In the rows, 128 means zero.
The rows below come in pairs that one turn or mirror swaps. Which row does each named row swap with?
The rows were stretched afterwards, more along some directions than others.
bek: [ 93 127 142 115 132 149 157 112  93 130 132 106 155 108  99 100]
sok: [141 116 130 115 153 143 138 158 158 120  94 164 128 130 151 102]
lorer: [127 120 139 116 159 145 144 146 153 120  91 172 129 130 142 102]
govi: [102 126 146 114 115 143 156 117 104 128 137 104 153 113 108 112]
zupe: [100 116 140 106 126 160 146 113 115 116 133 114 160 115 107 128]
besi: [138 118 104 121 155 144 144 164 153  96  83 120 125 143 154 103]
lon: [167 122 102 159 115 135 122 127 139 112 179 151 105 142 118 103]
Zopef: [ 94 133 148 116 130 155 151 113 107 121 137  98 154 118  98 114]
mun: [ 91 118 140 122 132 160 151 114  99 132 140 111 163 111 101 120]
Tesi: [137 136 130 115 161 142 151 141 162 104  99 160 132 130 152  93]
gafos: [159 122 113 140 129 133 101 124 135 110 165 156  97 137 120 127]
vare: [124 121 117 134 156 145 153 163 139  95  86 118 124 140 151 100]
Navu: [115 125 123 142 162 141 162 155 140  95  84 124 130 137 150 102]
Biz: [166 123 106 161 119 129 106 126 146 112 174 148 112 141 129 126]
sodil: [152 123 116 160 124 130 116 129 123 125 171 145  95 127 113 100]
ves: [156 123 125 161 123 134 100 132 124 130 173 141 105 128 113 131]
tepi: [156 129 113 167 115 118 116 132 132 123 176 145  99 133 121 114]
gur: [135 115 120 129 159 146 143 164 148  99  82 122 121 145 139 106]
sano: [104 123 134 125 122 159 155  98 112 133 142 103 167 116 105 120]
pud: [166 132 116 157 120 128 106 132 139 121 180 137 105 139 120 109]
Bipi: [162 126 111 162 133 141 114 130 147 112 182 146 110 147 124 118]
kig: [157 132 119 161 111 132 105 124 131 130 179 136 110 135 116 120]
tata: [130 122 110 137 162 146 141 173 151 101  86 124 127 145 149 107]
Zesob: [131 126 136 123 161 142 152 131 163 110  95 164 125 133 146 100]
Kodi: [108 124 126 123 109 136 152 101 130 120 139 107 157 115 123 127]
zofe: [102 124 127 109 126 158 160 112 109 117 137 120 159 122  98 105]
bodog: [ 96 119 142 108 127 166 150 106 102 130 131 109 164 111 104 114]
Tefon: [127 127 145 122 161 150 154 139 160 112  97 158 138 131 152  98]
koz: [160 118 100 167 102 120 113 123 155 117 171 138 104 135 133 129]
dumun: [148 123 110 165 128 142 113 121 128 124 169 151 107 133 114 112]
sodag: [124 116 108 120 156 146 144 171 145 101  80 116 131 144 152 105]
Tubiv: [104 119 146 103 121 151 150 103 101 133 125 103 152 109 106 122]
lom: [130 123 144 114 155 147 145 140 158 118  89 158 134 130 150 102]
bizi: [152 121 115 168 124 137 119 123 128 128 181 149 113 129 124 111]
lag: [125 122 111 135 160 144 143 164 147  99  80 122 122 142 150 106]
lela: [107 126 138 110 138 163 150 115 120 118 143 109 165 127 110 119]
Tobor: [107 111 152  92 131 159 136 107 105 116 124 110 147 122 100 132]
lemin: [130 123 141 133 159 141 150 134 161 110 104 169 119 137 151  99]
robu: [156 128 109 156 123 127 108 121 130 127 165 151  97 127 118 122]
vafan: [151 122 121 162 117 138 115 135 121 112 181 154 114 129 110 122]
muru: [ 91 131 154 113 131 158 148 110  96 129 137 105 163 103 102 125]
mafav: [ 90 133 150 117 121 160 143 111 101 128 143 103 154 111  95 124]
keko: [106 119 144 112 119 157 142 125  98 122 143 119 167 114  96 126]
Gepal: [153 127 102 165 119 142 118 119 138 128 181 149 113 126 121 114]

Swapped with tata: Tefon
Swapped with besi: Zesob
Swapped with lorer: vare

The rows below come in pairs that one turn or mirror swaps. Which row does each named row swap with?
The rows were stretched afterwards, more along some directions than others.
gita: [129 138 152 152 153  84 152 134  92 138 150 120 144 113 117 133 107 129
 122  74 114 160 128]
Voduv: [124 112 161 209 117 123 105 106 133 118 145 128 138 134  87 145  85 191
  95 100 167 133 115]
fesan: [ 63 138 197 211 103  75 121 120  98  89 131 140 103 123 104 121  45 201
 124  76 167 192 108]
nud: [ 85 161 188 202 104  93 104 133 100 102 122 114 105 140  79 132  52 207
 127  98 178 155 125]
kis: [138 144 154 151 145  78 153 136  87 133 146 119 120 100 112 145 113 142
 133 102 126 152  98]
Nes: [119 116 165 203 105 136 127 131 109 107 146 131 134 141  93 185  82 178
 112 105 154 116 116]
guduv: [ 56 134 125 215 135 118 121 109 124 131 126 160 168 132 105 135 104 240
 108 101 145 122 134]
vanul: [102 165 203 194 109  74 135 147  76 122 101 117 125 128  94 139  72 207
 130  72 132 199 129]
Pame: [ 53 139 158 203 123 116 117 156  97 102 124 126 150 151 108 149  68 196
  97  91 114 132 140]
tofa: [128 129 135 139 117  69 127 148 117 124 142 128 108 142 113 150  88 147
 140 122 138  93 121]
pide: [ 53 151 143 208 139 124 107 113 124  99 145 129 135 125  86 156  74 187
  99 106 111 125 105]
pozam: [106 137 157 166  80  91 134 142 124 134 168 136 154 127 116 126 116 217
 165 124 152 142 121]
pem: [ 96 165 147 169 153  77 119 106 127 145 111 153 165 126  75 103 135 213
 134 114 128 151 119]
Vupu: [ 77 113 153 226 115 107 123 142  98 125 138 147 169 147 101 125  75 194
  98  85 133 135 142]
Mef: [ 94 149 173 146 131  73 137 110  88 130 122 155 144 127  74 115 120 191
 143  93 131 168 109]
Vamag: [114 126 172 147  93  94 120 128 128 143 150 130 170 134 109 137 115 202
 176 122 144 159  98]
Nudi: [129 130 154 158 137  96 138 151 133 129 141 127 163 109  89 141 164 209
 150 138 148 124 109]
Fibeg: [125 145 146 209 135 127 130 133 115 133 135 125 155 166  94 163  79 191
 110 104 115 120 129]
rig: [ 90 147 177 200 107  91 131 133 118  80 155 114 104 119 112 130  90 204
 118  90 152 167 130]
difo: [108 163 163 200 148  75 135 104 133  95 172 148 134 100  93 125 109 172
 141 128 130 183 143]
mera: [140 133 165 223 145 155 133 121 108 138 138 110 154 133  93 161 100 174
 107  92 165 155 111]
Suvaz: [117 144 135 170 140  85 130  86 136 143 123 162 164 133  86  89 130 208
 125 111 123 136 121]
bik: [110 133 143 148 108  79 126 134 109 121 150 134  95 150 113 156  69 169
 149 116 160 101 103]
Porig: [133 117 135 167 125 133 130 100 124 141 177 162 175 149 104 160 146 172
 151 127 163 144 102]
fimap: [122 121 200 208 104  89 152 145  70 100 158 143 119 130 106 138  89 170
 148  96 167 197 115]
sede: [127 129 140 166 108 119 128 106 116 119 177 156 149 135 117 156 140 163
 160 134 164 144  97]
neso: [158 135 136 145 148 102 154 131 102 157 139 116 122 119 107 150 111 135
 141 105 125 136 106]
vis: [110 164 223 204 124  56 125 141  77 106 137 103 140 113 101 153 101 206
 135  87 162 221 103]
nivi: [127 160 160 159 151  75 132 107 123 146 129 155 162 135  78 109 144 194
 145 113 140 185 125]
Nas: [ 92 145 157 209 108 126 126 120 137 129 122 147 161 159 104 146  79 216
 112 112 141 133 124]
vule: [142 145 161 164 117 101 142 110 112 111 193 142 143 143 119 167 144 144
 161 122 139 162 103]
rubi: [ 83 147 175 198  95 100 148 172  61  90 144 136 112 141 132 162  98 196
 134 103 149 171 105]
vog: [ 80 131 134 204 128 129 124 133 118 116 139 150 137 134  89 117  73 184
  99 103 102 132 134]
Fazur: [128 125 175 193 116 136 149 137  91 112 131 133 102 147 115 147  81 170
 136  95 147 183 111]
Kitu: [113 132 155 148  81  97 142 144 120 146 138 150 173 136 122 122 139 192
 136 121 137 163 118]
lasu: [103 144 167 169 113  78 140 115  92 101 178 148 171 126 123 155 147 186
 159 125 148 154  96]
Goko: [109 137 177 162 134  88 140 131 132 118 161 136 162  90  64 114 147 211
 146 123 147 136 125]
Rin: [125 122 189 136 120  87 136 129 122 116 132 131 158 108  85 120 157 189
 141 107 160 156 110]
lufo: [133 123 136 147  99 115 148 144 114 156 138 154 172 139 138 128 148 192
 149 125 136 169 103]
kogom: [ 95 125 151 141  86  92 116 138 124 123 160 135 146 113 105 104 106 196
 168 119 129 155 132]
leva: [113 135 141 146 149  79 146 143  84 126 137 124 143  96 107 117 109 149
 129  83 104 163 139]
zibe: [148 131 133 164 109 109 147 118 112 138 165 151 156 158 127 169 135 149
 138 128 139 131  96]
giv: [ 81 149 167 223 151 109 123 126 140 106 162 109 153 116  87 154  94 218
 119 108 124 140 116]
zive: [ 91 124 196 138 108 100 139 126 111 119 147 157 155 105  63 128 139 209
 166 129 160 164  90]
fulik: [116 125 108 155 110  90 125 146 117 123 146 135 113 144 120 158  81 175
 143 135 140  84 113]
rebur: [122 118 156 136 126  90 145 140  77 143 141 124 133 118 119 139  97 142
 154  78 126 158 115]
gamo: [ 78 141 131 146  95  67 114 143  98 113 140 130 103 130 117 139  66 173
 123 110 139  94 114]
saz: [ 83 130 174 233 138 100 133 129 111  95 153 128 162 119 119 154  87 168
  86  82 142 163 117]
zinug: [102 154 150 170 145  93 125 102 125 148 118 152 152 150  76 126 131 219
 135 101 132 133 107]
gozo: [100 169 166 196 114  94 139 135  94  93 122 122  85 133 122 155  98 184
 115  99 148 176  96]
Vuf: [122 141 188 184 108 113 150 142  62 103 134 125 116 147 105 154  91 185
 133  74 151 177 123]
dem: [ 88 141 138 131 102  70 118 147  95 116 139 122 100 133 106 146  73 161
 138 111 140  95 125]
dolod: [ 72 130 171 129 116  84 122 135 115 104 147 160 158 106  74 111 132 204
 151 133 138 148 114]
Fivog: [ 81 143 216 187 115 111 148 123  82  95 129 141 147 114  90 135 102 202
 133  78 159 203 119]

Swapped with difo: guduv
Swapped with pozam: Goko
Swapped with Suvaz: lasu
Swapped with rubi: vog
Swapped with gozo: pide

